In the rows, 128 means zero.
The same turns and mirrors carry the whole set onto itself, and each row onto the other rows of its family. Which rows share a family with each named row? Give them in list order.
These 28 rows form 7 families of 4 rows each.
q_498: [109 110 128 117  92 125 142 122 171 109]
q_444: [105 106 119  96 114 159 105 153 106 112]
q_642: [158 148 134 135 106 158  97 116  82 149]
q_230: [163 144 151 157 103 109 122 102 126 149]
q_558: [153 148 159 158 102 124 121  93 147 129]
q_848: [106  93 132 139  95 126 144 132 162 116]
q_342: [156 150 143 149 105 111 139  97 148 120]
q_165: [110 121 110  85 105 153 104 153 103 124]
q_238: [101 107 129 125 108 124 127 132 172 111]
q_803: [110 120  99  88 108 149 111 148 102 119]
q_344: [148 132 158 168 104 122 122  99 146 145]
q_389: [146 164 136 118 112 147  98 118  79 141]
q_255: [117  91 129 112  80 124 143 132 157 115]
q_588: [159 149 137 132 107 165 101 120  81 139]
q_507: [ 92 108 104 100 112 155 109 148 120 120]
q_69: [146 151 117 119 124 150 104 125  75 142]
q_209: [157 147 127 131 103 147 106 116  76 153]
q_580: [109 101 138 139  90 115 128 125 171 128]
q_387: [148 152 148 160  93 114 137  96 136 144]
q_827: [110 109 121 101  95 178 103 146 103 129]
q_560: [150 160 126 134 103 150 105 114  81 152]
q_658: [149 143 154 163 106 122 121  93 152 136]
q_215: [115 110 107  92  97 166 122 149 106 119]
q_754: [149 166 137 137 121 165 100 112  95 134]
q_160: [117 111 103  90 100 158 114 150 102 124]
q_188: [108 106 123 118 101 123 138 129 172 110]
q_609: [148 133 148 170 105 119 131  96 144 138]
q_835: [107  94 133 121 107 122 131 134 166 110]

The rest of the family of q_827: q_342, q_255, q_754
The rest of the family of q_507: q_230, q_69, q_580
The rest of the family of q_642: q_658, q_160, q_188
The rest of the family of q_848: q_444, q_389, q_387

The same turns and mirrors carry the whole set onto itself, and each row onto the other rows of its family. Which rows share a family with each named row? Give them in list order.
These 40 rows form 5 families of 8 rows each.
q_114: [101 113 117  92  29 110 122 148 181 127 102  79 137 164 193 150]
q_150: [117 149 103  88  90  83 174 136 190 188 105 102 167 139 180 172]
q_350: [113  85 122 137  68 115 212 133 177 152 142 123 192 128 152 151]
q_587: [117 114  89  90  57  88 125 157 169 127 107  86 136 164 178 153]
q_334: [103 113  99  73  46 120 117 158 162 135 119  90 143 161 183 171]
q_764: [143 129 141 108  59 146 186 158 188 175 126 140 195 138 164 174]
q_490: [100 133 116  74  37 111 134 173 171 121 113  86 145 156 191 152]
q_553: [144 148 130 131  61 126 193 163 179 181 132 121 194 120 160 161]
q_959: [121 141  92  96  84  81 160 151 182 173 117  78 178 156 157 197]
q_187: [114 104 144 123  61 134 205 136 180 125 144 118 217 147 153 147]
q_514: [121 103 172 124  17 107 199 125 157 157 146  95 154 158 167 127]
q_708: [110 121 108  84  52 147 125 122 146 131 148  72 156 168 180 131]
q_779: [125 112  95  90  73  86 134 159 171 140 127  64 135 162 190 148]
q_520: [106 151 109  96  42 111 147 138 193 157 100  84 199 166 146 200]
q_97: [ 89 145 118  85  47 105 163 119 200 171  85 117 182 136 177 174]
q_817: [120 131  91  88  85 110 144 130 166 143 142  51 149 171 183 129]
q_616: [107  95 140 135  53 129 195 121 194 145 125 121 217 137 156 162]
q_432: [136 132 155 138  36 141 186 159 196 168 124 113 201 136 161 171]
q_175: [144  88 134 124  56  96 190 130 162 164 164  70 152 155 171 117]
q_676: [131 138 151 120  54 130 190 179 190 146 120 129 200 138 166 173]
q_144: [128  95 156 125   5 127 178 127 171 155 149  76 160 155 167 118]
q_71: [ 92 128 114  77  46 132 149 127 159 111 141  69 164 166 179 117]
q_443: [131  80 138 116  57 137 196 130 177 150 145 134 204 143 154 151]
q_665: [149 127 134 133  84 112 198 163 185 181 142 108 189 125 173 160]
q_320: [ 96 156 135  82  45  87 183 120 180 175  98 120 188 142 165 173]
q_59: [110 153 108  98  77  98 178 132 189 181  90 130 165 137 172 172]
q_301: [122  94 159 158  42 131 150 117 162 124 132  83 160 171 179 137]
q_508: [113 149  86  94  56  94 153 155 174 164 111  81 171 163 142 199]
q_586: [127 104 134 155  69 116 151 112 139 131 143  82 149 163 177 123]
q_327: [146  91 135 127  30 107 194 128 159 160 161  85 163 154 150 113]
q_796: [101 136 108  81  33 134 132 115 175 132 127  56 165 173 174 127]
q_101: [125  97 149 133  53 137 148 105 140 140 145  87 142 187 172 141]
q_103: [119 139 106  77  48  97 130 136 166 165 107  99 180 170 150 202]
q_544: [114 145 126  85  56 106 160 123 173 190 101 135 185 136 170 186]
q_755: [129  81 154 121  25 129 190 117 151 169 161  99 157 160 157 138]
q_87: [139  99 138 150  84 107 166 122 150 146 156  68 153 164 181 129]
q_111: [119 113 164 144  43 114 157 123 142 124 137  75 149 189 169 145]
q_340: [100 156 119  92  52  88 146 130 167 144 102  87 189 177 149 197]
q_599: [121 140  95  95  64 131 143 124 159 133 139  59 146 180 168 119]
q_785: [127  94 120 128  89 105 212 139 186 166 148 106 199 131 160 157]

The rest of the family of q_520: q_114, q_97, q_616, q_432, q_144, q_301, q_796
The rest of the family of q_665: q_150, q_959, q_779, q_817, q_175, q_87, q_785
The rest of the family of q_320: q_490, q_187, q_514, q_676, q_71, q_111, q_340

The same turns and mirrors carry the whole set onto itself, and each row onto the other rows of its family. Which rows share a family with each named row? Give them in list order.
These 32 rows form 8 families of 4 rows each.
q_874: [150 117 130 141 196 156 122  74 102 121  86  99 105 154 155 148 112 141
 136]
q_600: [117 122 122 104 129 157  84 148 102 117 143 137 144 122 140 144 160 141
 162]
q_322: [118 116 131 110 130 157  94 125 143 128 130 123 129 121 133 132 168 164
 159]
q_93: [159 137 141 154 150 118 109  94 116 138  96 116 100 107 105 117 114  81
 108]
q_277: [147 128 180 159 173 122  92 109  97 119 101 118 133 107 122 107 113  73
 134]
q_39: [102 153 159 140 150 163  64 129  95  95 104 105 165 135 129 177 109 137
 116]
q_411: [133 107 103 133 115 115  76 126 118 147 139 111 149 100 124 143 146 128
 145]
q_29: [123  91 131 137 153 153 128 113 124 145 105 120  78 147 149 160 128 118
 126]
q_72: [134 135 136 129 122 177  74  99  81 107  86 125 188 103 136 169  99 119
 121]
q_399: [158 118 143 156 128 127  90  68 123 134 100 118 133 115 123  89 120  95
 128]
q_110: [115 120 140 119 147 181  91 116  95  87  61 129 188 128 124 152 110 117
 144]
q_232: [160 110 158 121 175 160 124  94  91 124  99 138  99 159 158 148  97 114
 109]
q_211: [133 122  98 136 150 145  69 122 134 141 160 130 135 114 134 122 131 143
 159]
q_604: [186 149 131 134 160 127 106  90 124 130  91 120 132 108 143 120 125  71
 155]
q_82: [192 124 148 118 146 131  96  96 117 130  80 114 148 121 114  89 108  98
 139]
q_720: [122 110 130 124 180 148 107 111 105 123  76 129  92 149 183 143 103 130
 126]
q_734: [140 130  92 110 136 155  75 103 117 121 137 120 141 137 133 158 139 141
 188]
q_511: [152 117 162 110 181 174 123 109 104 139  86 130 101 123 176 164 109 134
 119]
q_228: [121 148 147 127 126 176  68 113  94  97  98 108 194 136 116 152 121 137
 119]
q_374: [128 105 122 149 189 187 126 118 109 126 112 127  94 141 154 143 113 142
 126]
q_740: [115 115 161 118 154 186 100 118 120 120  81 113 174 132 118 198 112 129
 125]
q_491: [144 119 133 116 124 142  90 147 103 106 156 133 142 116 100 141 149 128
 164]
q_704: [118 134 129 129 146 158  83 121  80 107 104 114 181  94  95 179 115 140
 119]
q_456: [164 124 155 126 166 143 112 113 105 124 125 119  77 160 140 157 102 133
 109]
q_545: [174 126 164 140 149 141  88 100 103 160  82  89 156  98 116 129 101  86
 122]
q_563: [130 155 126 134 158 166 101 115 107  88  73  99 193 110 131 163 141 131
 140]
q_700: [161 134 167 143 164 113  94  96 117 141 103 115 126 119 143  85 127  92
 122]
q_990: [137 140 141 141 168 195 106 121 118  95  87 129 187 118 121 165 100 128
 109]
q_502: [141 131 100  98 124 131  69 136 123 130 124 113 135 130 142 126 140 162
 154]
q_172: [143 117 164 126 198 159 113 100  97 152  97 116  80 124 128 155  97 118
 125]
q_838: [181 156 138 151 151 156  79 107 129 141 105 115 152 101 119 103 100  84
 128]
q_631: [103 135 123 110 135 147  76 130 138 125 138 132 135 116  99 167 145 140
 154]

The rest of the family of q_399: q_322, q_72, q_511
The rest of the family of q_740: q_411, q_29, q_545
The rest of the family of q_93: q_704, q_172, q_631
The rest of the family of q_502: q_110, q_82, q_720
The rest of the family of q_734: q_874, q_604, q_563
The rest of the family of q_838: q_211, q_374, q_990

The same turns and mirrors carry the whole set onto itself, and each row onto the other rows of its family. Which rows share a family with each named row? Give them in list order.
These 16 rows form 4 families of 4 rows each.
q_988: [127 137 146 154  85 116  60 146 165 121 127 169 159 170 140 127 120 102
 113 119 123]
q_202: [142 175  77 121 106 122  66 168 145 126  90 125  91 156 118 129 127 102
 125  96 143]
q_251: [133 133 149 127  92 121  94 146 167 142 140 172 144 140 131 104 128  98
  97  96 132]
q_201: [119 170 128 129 104 111  53 143 163  92 134 158 135 161 141 119 139  87
  96 129 154]
q_846: [117 159 142 137 100  82  75 135 151 115 128 142 115 137 141 135 160 138
  93 156 158]
q_408: [ 89 135 155 113  87 117 129 110 137 109 113 177 129 124 146  84 131  93
 101 148  94]
q_5: [101 131 104 129  85 130  98 126  98 113  56 115 101 109 116  76 143 129
 148 120 152]
q_83: [ 98 175  81 114  91 128 104 139 113  85  55 120  77 136 115  94 132 102
 153 127 109]
q_381: [ 90 153 156 148  79 105 100 113 130  72 102 129 125 118 121  91 168 139
 141 149 140]
q_716: [104 152 117 107  81 115 154 133 121 123  78 147  80 122 120 101 133 120
 138 130  68]
q_396: [101 142  94 126  79 119 116 134 110 118  45 139  93 149 128 113 114 117
 152 144  71]
q_692: [147 149  95 140  87 112  80 170 146 151  84 138 105 167 119 148 113 129
 141 103 106]
q_179: [147 150 112 120  87 122 118 167 148 159 105 141  93 138 105 120 127 127
 133  78 105]
q_523: [ 76 171 132 123  91 118  92 110 132  49  98 151 121 141 139  86 142  86
 124 160 116]
q_333: [ 80 127 145 139  79 122  97 107 128  88  88 168 146 151 149  92 120  94
 127 160  91]
q_477: [129 138  88 118 109 106  76 149 122 158  79 128  93 127 137 123 138 129
 100 128 171]

The rest of the family of q_692: q_988, q_396, q_333
The rest of the family of q_5: q_846, q_381, q_477

The same turns and mirrors carry the whole set onto itself, and each row onto the other rows of its family. Which rows share a family with each named row? Give them in list order.
These 32 rows form 4 families of 8 rows each.
q_458: [101 169 104 127 100 153 139 132  87 178  98 105 146 100 121 131 129]
q_804: [157 149 113 113 127 172  93  81 108 136 122  67 115  97 134 129 122]
q_393: [103 162 113 129  80 161 132 115  99 139 119  68 138  95 122 114 128]
q_154: [151 143 108 148 140 180 114  67 104 148 118  63 125 115 113 148 114]
q_460: [141 193 128 124 148 123 106 136 130 186  98  57 133 153  80 162 147]
q_538: [123 199 127 134 102 159  65 121 136 135 133  88 138 140 127 132 151]
q_890: [160 129 103 139  93 138 131 128 171 176 109  96 103 146  84 151 137]
q_131: [144 144  81 135  89 111 139 117 158 166 125  94 129 135  71 115 143]
q_762: [158 189 155 122 151 146 113 113 119 205 106  92 138 131  86 156 133]
q_26: [104 150 101 117 154 156 160 122 126 148 108  98 156 170  94 162 106]
q_424: [127 149 138 140 142  96 103 121 123 156 152  93 121 149 120  95 110]
q_783: [149 113 125  69 102 140 119 113 126 177 122 113 112 118 111 158 118]
q_883: [142 189 124 114 157 145 116 120 130 206  90  85 120 133  80 162 132]
q_818: [121 180 120 128 101 146  69 107 153 143 128  87 156 171 104 118 155]
q_303: [136 129  86 118  71 150 148 113 165 168 111  89 113 126  91 146 126]
q_478: [120 154 137 161 139 123 112 121 116 128 156  88 111 133 135 113 118]
q_397: [122 166 110 139 136 161 162 113 133 147 123  95 170 171 100 152  93]
q_605: [136 165 147 102 148 111 128 138 139 195  98  83 135 148  83 165 141]
q_297: [123 128 114  73  91 142  97 103 127 181 161 114 120 142 115 154 119]
q_332: [127 124 129  83  92 136 114 129 128 176 129 126 120 155 109 171 105]
q_529: [108 158 111 117 157 127 136 124 119 144 126  70 150 186 102 167  99]
q_451: [128 143 138 133 136 109 118 120 106 179 160  77 119 142 129  92 131]
q_316: [116 162 102  94  75 169 121 128  85 149 109  79 138 106 102 133 121]
q_699: [122 177 114 123  96 162 124 135  81 164 105  81 164  98 118 132 116]
q_448: [157 125  85 134  89 133 136 130 161 170 137  90 117 129  93 122 153]
q_253: [120 160 103 111 141 133 141 113 165 159 111  79 145 184  96 173  99]
q_881: [126 199 127 125 136 146  73 105 150 133 131  72 151 162 135 135 128]
q_625: [136 133 116  67 112 123  91  88 122 170 147 123 131 147  97 149 119]
q_878: [107 172 155 155 144 108 118 127 124 146 138  71 135 139 123 110 136]
q_265: [150 142  88 134 148 181 110  67 117 154 106  91 118 122 125 151 126]
q_102: [131 176  99 116  99 164  82 104 147 153 141  72 156 175 125 116 153]
q_902: [160 130  99 123 125 168 120  86 103 141 117  61  95 108 100 133 117]

The rest of the family of q_393: q_804, q_783, q_303, q_605, q_253, q_881, q_878
The rest of the family of q_890: q_460, q_538, q_478, q_332, q_529, q_316, q_902
The rest of the family of q_26: q_154, q_424, q_883, q_818, q_297, q_699, q_448

The same turns and mirrors carry the whole set onto itself, and each row onto the other rows of its family. Which rows share a family with each named row? Give them in list order.
These 40 rows form 5 families of 8 rows each.
q_932: [173  95 196 127 151 157  94 147 123 114 115 131  83 101 117 127 152 131
 122]
q_661: [154  56 145 162 164 129  90 135 110 115 122 165 135  80 145 140 118 102
 150]
q_43: [166  66 143 168 142 155  95 140  88  81 125 136 117 106 123 125 119 134
 109]
q_934: [ 86 138 153 155 174 120 112 101 109 104  62 127 122 120 116 127 104 132
 121]
q_4: [ 78 117 149  97 149 121 114 163 144 103  86 125 129 128 105 135  84 120
 123]
q_315: [120 143 185 142 198 142 114  99 109 114  87 153  97 107 112 139 129 137
 114]
q_725: [152 123 178 153 181 168  87 128 121 117 113 136  75 113 108 128 128 144
  92]
q_318: [182  69 120 141 152 142  74 154 122  97 134 142 109 115 121 103 118 125
 126]
q_372: [142  91 112 111 181 147 124 117 141 145 115 166 149 118 122 123  85 113
 176]
q_884: [171  63 150 151 123 160  83 130 124 115 113 110 100 100 125 104 129 118
 134]
q_624: [192 102 162 116 183 161  96 144 111  97 130 157 101 119 111 122 135 144
 120]
q_531: [129  89 150 115 152 160 126 122 161 170 103 137 130 103 125 128  97 103
 176]
q_441: [112 126 181 121 145 131 127 118 103  92  55 111 131 121 116 130 123 137
 140]
q_673: [102 124 164 105 160 136 120 115 100  73  62 117 136 128 110 134 102 137
 128]
q_960: [ 84 120 162 114 128 116 128 164 142 113  78 116 120 125 105 124 104 125
 129]
q_989: [ 80 128 137 150 156 131  99 147 144 127  81 114 115 132 109 123  78 129
 108]
q_913: [114  80 121 135 145 159 144 157 144 140 143 163 128 117 103 134  73 118
 127]
q_304: [157  66 106 137 163 122  80 132 130 118 114 150 142 106 140 111 103 104
 168]
q_866: [142  53 128 132 155 132  76 116 139 121 122 148 118  83 137 118 113  86
 157]
q_928: [141 117 195 120 156 140 138 105 100  95  94 145  97 100 105 127 154 136
 128]
q_430: [172  60 141 139 142 165  71 121 116  92 127 123  98 101 121 110 120 117
 121]
q_118: [121 124 141 117 167 110 117 130  92  66  72 138 144 135 114 122 113 143
 133]
q_419: [119 119 181 128 179 131 150 135  91  91 106 177 125 107 106 155 125 140
 118]
q_343: [130 118 184 106 176 135 124 106  96  72  98 156 102 102 104 134 140 133
 117]
q_688: [163 105 190 135 171 165 103 168  99  94 114 143 115 118 118 154 121 148
 103]
q_197: [157  72 139 140 172 181 119 127 129 152 126 158 146 103 133 148  83 113
 160]
q_183: [146  89 142 180 158 144  62 126 124 112 114 123  84 102 123 110 120 123
 103]
q_317: [135  84 133 176 174 137  68  99 132 139  99 137 112  89 143 119 109 101
 145]
q_237: [103 106 141 109 129 158 152 140 160 148 108 129 115 126  92 117  87 123
 138]
q_128: [108 123 130 105 155 121 116 177 132  94  92 131 137 149 101 122  86 142
 121]
q_768: [101 114 148 136 159 140 145 125  91  92  75 136 161 128 117 147  85 139
 136]
q_962: [132  79 132 106 171 167 105 112 155 154 113 143 135 104 128 133  80  97
 171]
q_53: [ 98 119 133 139 169 157 116 138 167 163 118 143  99 121 102 125  78 120
 115]
q_710: [ 92  99 139 133 150 126 118 186 134 118  96 137 152 126 121 149  71 121
 131]
q_68: [119 116 121  93 170 144 140 157 154 135 124 163 129 137  95 123  80 130
 139]
q_189: [172  98 191 111 174 162  80 139 114  91 116 138  90 104 118 136 137 131
 113]
q_802: [158 122 170 111 195 127 117 118  92  82  98 168 123 115 115 131 142 142
 137]
q_931: [ 97  98 124  96 149 159 139 132 159 135 122 145 121 123  93 122  71 114
 133]
q_953: [125 103 134 151 185 164 107  92 151 170 113 153 112 101 123 127  90 108
 149]
q_654: [138  60 137 146 134 130 100 115 141 139 112 139 117  82 134 111 123  90
 168]

The rest of the family of q_989: q_934, q_315, q_725, q_183, q_317, q_53, q_953
The rest of the family of q_624: q_318, q_372, q_304, q_118, q_128, q_68, q_802
The rest of the family of q_768: q_661, q_43, q_913, q_419, q_688, q_197, q_710
The rest of the family of q_531: q_932, q_884, q_441, q_960, q_928, q_237, q_654

